One turn moves each row of this set onto another row. After a few examples, where does it send each row asked below?
H: [-11.8 -22.9  12.5  38.1   7.4  26.6 -28.2  24.1 -31.5  -1.7  18.6  -7.4
 -25.8  -6.6  15.1  13.8 -10.9  11.6   4.3   4.5 -25.6 -16.6]
F: [ -6.5 -16.0  10.9  13.9  19.3   6.2  -9.2  17.5  -6.7  44.9  26.5  -2.4
 -41.2  20.9 -12.8  25.5  30.9  -6.6   6.9  -9.0   7.8 -32.6]
Q: [-14.8   7.1   3.6  19.2  22.5  31.6 -35.3  28.6   2.9 -23.8  12.4 -19.5
   0.5 -14.7 -38.7  13.5  30.6  16.4   6.9  -9.9  35.4 -23.7]
X: [-23.6   5.1   0.7  10.5  12.1   8.8 -21.9  28.7  -2.0 -21.9  28.9 -16.6
  -2.2   2.7 -48.2  21.1  17.3  18.9  -9.6 -14.2  29.9 -29.5]
U: [  4.8 -12.5  28.9  41.4  27.6  28.5 -11.3  22.7 -13.9  38.3   9.0  -7.6
 -37.8   5.4  -4.6  17.6  50.1  -6.7   1.7 -12.1  21.2 -28.8]
P: [ -0.7  49.8  15.8  25.3   0.1  28.6 -36.7  19.5 -25.3  18.4  15.4   4.7
 -28.8 -14.7 -33.9  27.3  13.4   9.2   3.7 -12.0  -6.5 -62.5]
A: [ -1.7  -7.9  10.7  22.6  10.3  27.3  -2.1  19.8   6.9  53.1  15.9 -16.0
 -15.8 -12.0  -3.3  30.0  35.6   3.9   6.9 -16.4   8.5 -32.9]
C: [  7.5 -14.0  15.3  32.7  10.8  32.0 -22.3  18.6 -16.3  -4.2  12.9   5.7
 -13.7 -13.6  15.1  29.9  -5.7   5.1   5.3  20.7 -27.1 -17.4]
M: [ -4.8  46.0  21.4  35.7   3.1  31.7 -42.7  24.1 -36.2  14.0  12.5   0.8
 -36.7 -11.6 -32.8  19.5  17.2   8.4   1.1 -18.8  -0.7 -61.2]
V: [ -0.8   6.4  24.3  16.7  -4.4  23.1   8.6  11.9  -5.1 -30.3  17.9  11.2
 -43.5  -6.5   4.2   7.6  -0.9   0.7  25.1 -28.7  32.2 -15.0]
G: [ -5.5  11.0  13.8  18.3  27.1  18.2 -28.5  26.8  -3.6 -33.4  20.1  -1.6
 -10.8   7.6 -46.4  23.4  33.2   4.4  -8.2   3.6  36.4 -25.1]
K: [  1.0   9.0  20.0  12.1  -8.8  21.3  13.1  10.2  -0.8 -26.2  20.6  11.5
 -35.6 -11.9   4.0  14.5  -5.3   3.6  20.5 -27.4  29.3 -16.2]
R: [ -5.1  43.8  12.8  23.7   5.5  26.1 -47.9  19.2 -32.1  16.6  14.9   7.2
 -40.2  -5.3 -35.0  19.8  12.5   5.6  10.6 -12.8  -5.4 -58.6]
J: [ -0.4   8.6  24.9  21.4  -7.1  27.6  13.0  14.1  -4.5 -27.9  16.2   6.5
 -35.2 -18.0   6.7   9.6  -1.2   5.3  19.3 -33.2  33.8 -16.3]
W: [ -0.5 -14.7  25.6  45.8   5.2  24.6 -10.8  25.5 -32.9  -5.8  18.4  -1.3
 -18.0  -7.4  13.4  28.9  -5.3   8.0 -18.8   8.6 -22.0 -21.6]

W -> H
P -> M
F -> A
Now find these:
J -> V
Q -> G

One turn moves each row of this set onto another row. After a few examples, where does it send each row asked below?
togu: [ -4.5 -13.5   1.3  31.3 -13.5   5.9 -11.7  29.9 -24.1  41.1   5.0  13.2
  32.8   3.0 -37.6  21.8  -0.7   6.1 -16.3 -10.2  -7.9  16.6   9.4  20.9
   0.5]
Mibu: [ 10.6  -8.5  15.3 -12.5  -8.4  16.9  12.9   0.5  -9.0   6.2   9.5   1.0
 -11.6  28.8   7.8   8.2  13.4   3.0   4.0  -7.4 -16.0 -20.1 -10.3   3.5
 -22.1]
gozit: [  3.7 -11.8  19.9  -5.8  -8.2   2.0  22.3  11.8 -20.8   0.6   7.1 -21.0
  -2.1  24.7   5.1   3.9  16.2  -1.7  17.9  -4.1 -18.1  -6.0  -8.7  -4.8
 -26.0]
nez: [ -4.5  -5.4  16.6  -0.5 -14.1   4.0  20.7  11.1 -29.1  -2.8   7.6  -6.7
  -2.7  20.5  22.4   2.0  19.6   7.6  -0.3  -0.9 -20.3 -10.2   9.9   9.8
 -11.3]
bemuz: [ 44.8 -19.4  -8.2  18.0  20.4  -0.7   7.6  30.6  10.3  13.3  22.8   1.2
  27.9  12.1  -4.5   6.3 -28.4  13.9  19.1  -7.7   6.4   7.5  25.8  31.3
   8.7]
lebi: [ 14.8  21.3  20.3  -9.9   8.2 -27.4  -0.7  -3.0 -19.9   8.0   7.0 -26.6
  22.4  -3.2 -31.8  14.8 -25.9  12.6 -17.1  -4.1  15.5   5.8  12.2  -9.2
  -9.9]
Nusi: [ 21.2 -42.3   1.3   0.3  -2.5  24.8   7.8 -36.7 -11.2  20.2 -20.7 -16.2
  23.9   9.4 -30.6  -1.8   4.4   2.3  -7.5 -12.2  24.6  -3.7  16.3  28.9
   3.0]
Zevuv: [-19.9  -8.8  -5.5  28.2   2.1  -2.9   5.2  35.1 -15.9  23.1   7.7   3.2
  33.0  11.0 -25.1  16.4  -4.3   6.2 -22.1 -14.3  -5.1  18.4  13.3  22.2
  27.1]
pugus: [ 14.3 -33.5  10.2  -2.8  -3.3  -0.2   2.3 -17.4   1.6  21.7  11.0 -24.1
  35.2 -13.8 -26.6 -20.3  -0.9  25.2   5.1  34.4 -16.8  -1.3  -6.1  34.2
 -18.8]
lomo: [ 41.8 -14.7 -14.1   7.5  37.3   3.8  23.5  20.0  16.4   9.7   6.5   3.4
  12.2  17.9 -11.2   7.3  -7.4  15.0  14.4 -16.6   2.8  16.6  22.6  12.4
  16.5]
lebu: [ 12.8 -44.6   5.3  -2.6  -1.8   0.9  12.2 -38.0  -3.8   5.2 -27.5 -19.7
   7.7  11.4 -26.9  13.9 -32.1   4.6 -11.9   5.6  23.6   0.0  16.1  19.1
  -4.8]
pitu: [ 25.7  -8.4 -10.4   5.0  -3.6  -7.8   5.4   1.2   3.6  29.8   7.3 -23.3
  31.6 -21.5 -15.5 -13.4   3.6  24.6   6.2  38.5 -14.6   8.4 -12.7  32.8
 -21.0]
rovi: [ 11.7 -51.6   4.1   4.0   1.2  16.6   4.0 -29.7  -9.1  20.6 -28.4  -7.7
  20.8   7.6 -26.7  -2.2  -0.8  16.4 -14.7  16.2  29.2 -10.5   3.0  18.3
   6.1]
pozur: [ 16.2 -33.1   4.3   9.0 -28.1 -12.8   1.8  -3.0  -5.0  27.9  11.6 -12.2
  12.8 -25.1  -5.5  -7.7  -9.3  29.6  -2.4  32.0 -14.3  -0.5  -5.7  40.1
 -19.0]
pebo: [-11.2 -26.6 -24.3  28.0  10.1  -3.5   5.8  22.5 -14.1  24.7  11.2  10.3
  27.6  -1.7 -20.7  21.8   7.6  19.1 -27.5 -12.3   1.2  25.4   6.7  18.8
  19.1]
roda: [ 20.7 -35.2   4.7   9.3  -7.5   7.8   5.2 -28.9  -2.9  16.2 -36.0 -14.4
   7.2   1.8 -41.0   1.9  -7.2   5.9 -23.3  -8.1  27.2  -0.8  15.6   4.3
  12.9]
Tosin: [ 17.5  16.9  28.2  -0.4   8.2 -30.4  10.4  -7.0 -19.2   5.1  -6.5 -14.7
  41.5  -0.1 -23.0  -3.8 -18.7  16.3 -14.2  -5.9 -13.3   4.9  18.8 -17.4
   0.8]
diba: [ 49.2 -13.9  -2.3   1.4  31.7   5.5  13.1  27.8  22.5   7.2  21.3 -10.4
  19.1  10.4 -23.2   9.8 -26.0   7.3  11.2  -3.1 -11.6   6.2  10.5  24.9
   9.4]
zur: [ 14.2 -41.7  -2.4   2.6 -14.7  -4.8 -10.7  -4.2   7.6  29.8   2.6 -15.3
  23.5 -23.1 -18.3 -11.5  -6.0  19.6   0.8  37.3 -18.7   0.4  12.5  36.2
 -12.3]
poku: [ 45.7 -19.6 -13.2  22.0  17.1  15.8  21.8  32.0  15.5   7.6  11.1   2.2
  29.2  12.2  -9.4  18.4 -15.8  -3.4  13.3  13.1  -0.6  11.3  20.7  30.5
   1.3]
Dedu: [ 46.8 -15.1 -15.0   3.9  20.9   5.6  28.9  36.5  24.6   9.6   8.0  -9.7
   5.4   3.8 -16.8   7.8 -27.6   9.7   0.4  -9.1  -7.5   1.8  12.9  21.5
  12.6]
voso: [ 21.1  11.5  27.6   8.7   1.5 -41.0   0.1  -3.5  -8.9   7.5  -3.9 -26.9
  24.9  16.4  -7.7   4.8 -17.8  12.4 -13.4  -0.7  -2.0  -5.9   5.9 -17.9
 -22.5]
rog: [ 34.4 -18.1 -14.7  12.5  26.6  10.8  20.1  27.5  19.8  15.5  24.2  -7.9
  25.5   6.1 -10.1  21.3 -20.0   8.6  -1.5 -18.0   7.0   8.2  26.6  11.4
  16.9]
vuva: [ 10.4 -16.2  10.3   2.2 -15.9  15.3  18.1  17.6 -34.7  -2.8   1.8 -16.4
  -6.2  27.8  -7.9  11.7   7.3   5.8   2.6  -9.7 -24.5 -17.9 -15.5  15.5
 -23.4]
norok: [-13.2 -10.4   1.1  24.5  -4.6  -0.4   4.2  28.1 -34.2  23.3   3.8  -0.5
  24.3  -6.6 -28.4  16.4 -11.7  10.8 -27.1  -6.3  12.9  25.6  19.0  33.2
  20.5]
bar: [-12.4 -18.6  -3.9  29.2 -11.3  -4.4   8.4  23.5 -28.6  39.7  14.9  13.0
  14.1  -8.2 -29.1  10.3   4.8  27.2 -24.2 -12.4  -1.2  11.2  -2.2  14.8
  17.3]
sobil: [  1.6 -20.3  21.8  13.7 -13.1  10.1  40.0   8.8 -28.6   5.1   4.3   0.6
  -0.9  26.6   9.7  -2.0   5.7   1.3  -9.3  -9.0 -24.8 -10.4   2.8  -4.4
  -8.6]
vip: [ 14.2  20.5  29.3   3.3   0.6 -24.0   2.1   9.6  -1.7   7.6   6.1 -16.1
  13.6   4.9 -22.2   9.3 -12.7   0.3 -10.6  -8.4  10.5  -1.2   8.5 -27.1
 -22.5]
beb: [ 10.4 -21.4  -6.7  -2.4  -2.1 -23.2   2.0  -9.0  21.2  33.3  -4.0 -14.4
  16.7 -17.8 -13.7   6.3  -6.9  22.6  -6.4  30.2 -28.8   5.8  -6.5  35.7
 -20.1]
Guge: [  5.0 -16.7   1.0   7.6  -8.2  15.5  14.5   7.0 -32.8   1.3   2.6  -9.1
   1.9  20.5   6.9   7.0  25.9   4.5  -6.3  -5.2 -34.0 -11.3 -14.7   8.7
 -18.3]
budek: [  8.2 -34.6   7.2   2.9 -12.5   2.7   5.7 -30.1   1.0  25.2 -32.2 -20.4
  12.6  16.7 -20.5  -5.6 -15.2   8.3 -19.8   2.1  37.0   2.1  13.1  26.9
   1.4]
Gese: [ 24.9  28.5  20.2  12.5   3.3 -32.7  13.8   8.1  -8.7   4.8  -1.2 -25.4
  26.5   9.0  -4.6  -1.4 -28.9  20.3 -12.8   6.4   6.5   9.5   2.9  -6.2
 -14.7]
mimoz: [ 33.8 -37.8  -3.9   3.1  -6.5  12.4  13.1 -22.1 -19.7   4.5 -40.1 -17.0
  18.0   4.6 -33.9  -0.1  -6.0  13.7 -24.8   1.9  24.2  -6.0  15.6  15.0
  10.3]

lebu -> sobil
roda -> Guge
Now find these:
Gese -> norok
nez -> bemuz
lomo -> Nusi
Zevuv -> zur
beb -> Tosin
lebi -> bar
rovi -> gozit
Dedu -> mimoz
pebo -> pugus

